rotation ticks, each row followed by its count of ticks
The counts run from 0 to 169.
[ 46  17   2  10  -5  -2   6 -34  25 -18  14  13   0 -22  16 -11  15   9
 -30  18 -10   3  19  47  44 -12   0  18   7 -10 -19  34 -35 -24 -17  14
 -17 -12  -5   5   5 -31  -5   0 -20  23 -12  -9  27   3  26   7 -17  -2
  22   0  -6 -13   3  -5  10  24   4   7  13   0 -15  18  -3  16]	59
[ 41   2  -3  24  25  13  -5 -29   8   4  19  13  10 -22   9 -11  20  -5
 -40  18  -5  19   8  13  38 -32 -17  19  14   0 -31  13 -46 -20 -19   0
 -21 -26  -3  15  -6 -16 -15 -11  -2  22 -18  -1  13   8  35  20  -6  -1
  26  19  -6  14  -2 -23  19  18   9   9  26   3 -13  20  -9  11]	55
[ 47   1 -22  -5  -8  12  -8 -33   7 -14   9   3  19 -28  -2   5  23 -17
 -33  16 -10   7   3  40  42 -27 -11  -1  16 -15  -6  26 -19 -18 -12  -6
  -3 -29  -3 -11  22 -13   6   0  -7   7  -4   1  21  -9  37   5 -19  15
  55  14  -9 -23  13 -23   2  13  11  -5  15   8 -15  29  -1  16]	1
[ 45   3  -3  19  12  11   6 -22  22 -16  11  22  17 -28  15   5   5   3
 -56  18   5   6  10  28  39  -1 -13   2   1 -21 -18   8 -51  -6  -7  -2
  -4  -7   0  -3  -4 -35 -13   0 -25  22 -17   4  15   3  31  22 -35  16
  24  -5  -5   2   6 -10  13   3   7   2   0  14 -31   5  -8  19]	155
[ 39  -2 -10   3  -2   7  -7 -23  13 -19   0  15  24 -29   8   1  12 -16
 -47  18  -4  15   4  30  38 -24 -20 -17  -4 -26  -2  17 -27  -7  -8 -20
   8 -21 -12  -5  13 -26   2   6 -19  18   1  15  13 -13  37  21 -29  21
  53   3  -7 -18  13 -14   7  -4  10  -4  -1   4 -21  18  -3  27]	166
[ 37  -7 -16 -13  10  20 -14 -34   4   1  13  -1  26 -10   3 -14  16  -9
 -30   2 -11  13  -1  22  15 -49 -17  -7   9   8 -20  20 -36 -29  -7 -19
  -6 -33   3  -2  20 -21  -5 -11  16  24 -17  10  16  -8  40   7  -1   4
  50  23 -12   2  14 -32   8   3   9   5  23   6 -18  28   3  19]	43
[ 31   2 -13 -16 -15  10  -8 -43  19 -18  14   2  14  -9  11 -18  10   0
 -25   8 -22   3   4  39  20 -32  -6 -12   0  -5 -13  38 -28 -34   1 -10
  -6 -17   2  -6  21 -29   5  -7   2  25 -13   6  22 -13  33  -2  -4   3
  44  13 -12 -21  14 -22   3  -3  13   4  19   9 -18  26  12  38]	41
[ 45   2  -4  16  -7  11 -10 -50  21 -20  11   4  12 -18  -2   3   1 -10
 -37  26   3  -1 -11  33  48 -14 -19   6   6 -10 -14  17 -35 -18  -5  -4
  -6 -14  -6  13   7 -23 -13  -4 -18  21  -2   2  32   7  39   5 -12  17
  38  -4 -12 -30  10   4  12  19   9  -1   8   1 -21  20  -3  21]	88
[ 45  -1  -8   3  19  25 -12 -32   9   4  19   0  22 -16   2  -5  12 -15
 -29  20   6  13  -5  10  53 -23 -17  11  25  -5 -18   1 -43 -25 -17  -8
  -9 -30   3  -3   5 -14 -12  -7   2  16 -19  -5  16   1  44  14 -11  16
  22   5  -7   4  12 -23   8  16  16  10  25  21 -21  26 -10  -4]	93
[ 49   8  -2  12  -1   2  -3 -27  23  -8  15  15  11 -35  18 -13  24 -12
 -26  28 -18  17  18  24  53 -27 -15  11   5 -11 -16  28 -14 -17 -26  -4
  -8 -19 -20  11   0 -15   1   6 -21  27  -7  -3  21  -3  31  25 -22   7
  30  12 -10 -11  -1 -21  10  18  12   4  18   5  -1  24  -6  14]	97
[ 49  11 -14  -2   7  11   2 -36  40 -17  27   7   8 -11   8  -4  15  20
 -38   0   3  -2  21  37  15  -6  -5  10  10   1 -30  25 -46 -25  -3  11
 -18  -4  17  -4  16 -28 -12 -10  -2  19 -34  -8  26  11  24   4 -17   4
  17  11  -4   4  13 -23  11  13   9   3   6   9 -32  18   4  10]	150
[ 31  -1 -12 -16  -8  18 -11 -38  29  -2  28   3  21 -16  13 -20   8  -7
 -30  18 -18   6  13  10  39 -24 -16  -1  21  -2 -23  13 -31 -42  -9 -17
  -8 -17   7 -14   7 -16  -2   2   3  24 -26  -5  21  -6  38   6 -11   9
  28  13 -12  -7  15 -32   2  -1  26  15  26  32 -19  28   2  21]	132
[ 47  16   7  17   1   3  -1 -29  21 -14   7  12   2 -21  13  -8   4  -1
 -38  16   4   7  14  39  47  -4 -10  21   0 -20 -22  26 -45 -20 -12  11
 -14 -16  -8  10   0 -27 -15   3 -28  25  -7   0  23   5  36  16 -19   7
  28  -4  -3  -9   2   7  14  26   6   5  10   8 -19  16  -3  20]	58
[ 55   2   9   6  20  11 -11 -14  23  -3  10  10  30 -25  24 -13  12 -12
 -30   4   5  23  12  11  26 -20 -28   0  -6 -19 -22  15 -36 -11 -23 -10
   2 -23  -7   9   0 -30  -6   3 -14  33 -14  12  13  -2  42  37 -26  16
  27   7  -4  15   4 -20   6   5   8   4   1  10 -15  21 -12   4]	105
[ 35   4 -13 -23  -5  19 -14 -35  20  -6  18  -1  18  -9  -1 -15   7 -10
 -28   3  -6   2   8  26  34 -23  -9   4  15 -12 -18  23 -33 -38  -2  -9
  -8 -26  13 -15  20 -15  -1   4  -2  20 -18  -3  17  -8  38  -3 -18  21
  37   5  -2 -14  21 -20   2  10  27   5  22  28 -29  29   4  17]	3
[ 30  -1  -5  18  -9  11   3 -40  26 -16  16  19  12 -30  15  -2   9  -6
 -47  42 -18  -1   3  20  54 -12 -16  -8   1 -12 -20  14 -26 -17  -2 -14
  -7  -3  -6  -4  -6 -26  -4   1 -23  23  -8   1  22   2  26  13 -20   8
  29  -2 -14 -24   5 -14  11  -5  20  10  13  19 -15  15  -1  29]	126
[ 47  -2 -17  -1  14  21 -10 -41   6   4  23  -2  18 -18  -3  -1  24 -10
 -25  19  -6   6  -1  18  46 -31 -11  11  27   9 -15  10 -36 -21 -20  -4
 -12 -29   2  -2  16 -15  -8 -12   8  11 -22  -8  24  -4  41  12  -6   7
  28  17 -10   0  11 -30   6  19  10   7  28  11 -19  30  -3  -8]	92
[ 35   5   8   0   6  16   6 -18  27  -5  13  23  12 -19  31 -20  13   7
 -34  17 -13  19  19  15  45 -15  -9   5   0 -14 -29  16 -49 -29 -15  -4
  -6 -16  -2  -9  -5 -41  -6   2 -12  38 -24  -1  11 -12  30  24 -19  -1
  11  -1  -5  15   2 -18  15  -2  10  17  19  21 -22  13  -6  10]	65
[ 45   3   0   8   5   3  10 -16  14 -10   5  26  11 -33  30  -9  24  -6
 -35  17 -10  26  18  24  43 -23 -12  -2  -6 -19 -13  26 -35  -6 -24  -5
   2 -20 -21   4   0 -38   3   1 -20  30  -8   6  16 -13  26  33 -20   3
  29  12  -6   4   1 -24  14   3  -4   5   8  -3  -8  15 -10  13]	67
[ 44   7  -2  -5   7  18 -11 -43  23  -6  21  -3   8  -3   2 -14   1   4
 -26   2   2  -2   4  34  23 -19 -11  17  18   2 -27  24 -47 -37  -2   5
 -21 -20  14   4  16 -18 -17 -11   2  19 -23  -7  24   8  38  -6  -5   6
  29   3  -5  -7  10  -8   9  26  13   2  18  12 -26  21   4  17]	52
[ 36   0 -14 -18 -20  12  -7 -34  24 -28  11   5  16 -15   9 -10   6   0
 -34  11 -14   0   8  43  27 -20 -10 -11   1 -16 -11  31 -27 -26   5 -15
   0 -11   1 -13  24 -28   6   3 -12  20 -10   4  25 -11  31   2 -15  15
  46   3 -10 -25  17 -15   0  -2  17  -1   8  13 -22  25   8  36]	168
[ 39  -7 -10  17  30  20   8 -21   5  -1  15  25  15 -24  10   4  20   0
 -50  10   0  16   8  23  35 -21  -8  -1   9  -7 -23   6 -60  -6 -12  -8
  -8 -23   4  -6   2 -32 -14 -13   0  21 -26   2  10   0  30  24 -20   2
  28  13  -8  24   7 -31  19   4   1   5  15   3 -26   9 -11   6]	25
[ 50  -2 -18 -10   6  21  -9 -50  13 -12  13  -7  24  -6   1   1   8  -2
 -31  10   8   0 -14  33  16 -25 -13 -14   5   2 -12  20 -46 -19   4  -7
   2 -20   6   0  29 -35 -15 -19  11  18 -14  11  30  -4  41   1  -2  16
  43   5 -14  -9  19 -17   5   6   3   1   4  -1 -28  26   2  14]	81
[ 36 -12 -11  -6  19  24 -19 -29   7   2  12  -2  29  -7   4 -14   3 -13
 -31   0  -2  17  -5   8  19 -41 -25  -4  10   0 -23  13 -41 -26  -4 -17
  -6 -32   7   1  12 -17 -12  -7  12  24 -15  15  10  -4  45  10  -5  12
  48  17  -7   7  14 -23  12   4  14   5  20  10 -21  24   1  21]	44
[ 38  -2  -4  18   0  -2  -7 -37  17 -13  16   9  12 -25  15 -12  12  -7
 -32  17 -20   9   9  29  24 -35 -22   5  -3  -3 -25  31 -22 -23 -10  -5
 -18 -22 -15  22   1 -16 -13  -3 -11  32  -3  10  20  10  36  13  -4  -2
  49  14 -13 -16  -1 -12  15  14   5   1  14  -7  -2  22   4  43]	48
[ 37  -2 -27   4   1  17   7 -46  21 -12  26   8  18 -20   4   2  23   9
 -40  27 -12  -4   0  28  29 -22  -2 -10  17  15 -19  13 -35 -14  -3  -9
  -6  -3   7 -13  16 -35  -4 -21  11  17 -31  -5  32  -2  20   3  -4   1
  20  15 -19  -2  13 -37   9  -4   5  11  17   8 -27  17  -2   9]	121
[ 44   4 -15   3  12  16   9 -32  33  -8  30  11  13 -16  14  -7  21  21
 -43   8  -4   3  19  32  18 -14  -4   3  15   5 -36  20 -43 -19  -9   3
 -16  -8  12  -4   9 -30 -10 -15   3  18 -39 -10  23   8  20  10 -16  -4
  15  19  -7  16  10 -35  13   5   6   7  14   8 -30  14   2  10]	151
[ 43   9  -7  -4   5  14   6 -35  29 -18  18  11   5 -11  10  -5  13  19
 -39   2   6  -1  17  49  20  -8   3   6   8  -4 -29  33 -51 -21   0  11
 -14 -10  16  -8  17 -39 -14  -9  -4  19 -29  -5  25   6  24   2 -16   1
  21   3  -4   6  12 -17   9  12   6   3  10   3 -34  13   4  13]	22
[ 47   6  -2 -22  -1  13  -4 -26  34   0  27   4  17 -15  26 -27  20   1
 -17   6 -11  16  26  17  28 -22  -8   8   7   1 -27  26 -31 -34 -18  -3
  -9 -19   4 -10  12 -26  -1  -3   3  31 -31  -6  20  -7  30  17 -17   3
  12  17  -3  10   8 -31   3   9  19  15  17  20 -15  27  -2   3]	102
[ 49  -4 -17   0   0  11  -4 -45  12 -23  12  -1  22 -13   3   3  14  -1
 -28  11   3   5 -12  37  19 -31 -12 -21   1   9  -8  26 -31  -9  -6  -8
   3 -18  -6   6  28 -35  -8 -18   7  16  -9  10  31  -6  36   7   1   9
  50  13 -13 -11  13 -23  11   6  -3  -3   2 -13 -18  26   3  16]	80
[ 25  -6 -10 -10   2  17 -12 -27  22   3  23   8  18 -16  13 -22  16 -10
 -32   9 -29  16  19  11  28 -37 -17   3  13  -6 -32  19 -29 -35 -12 -17
 -17 -23   2 -10   2 -13   1   4  -1  28 -25   0   7  -3  36  10 -14   6
  35  20  -7   3   8 -34   7  -1  24  11  29  27 -11  26   5  28]	5
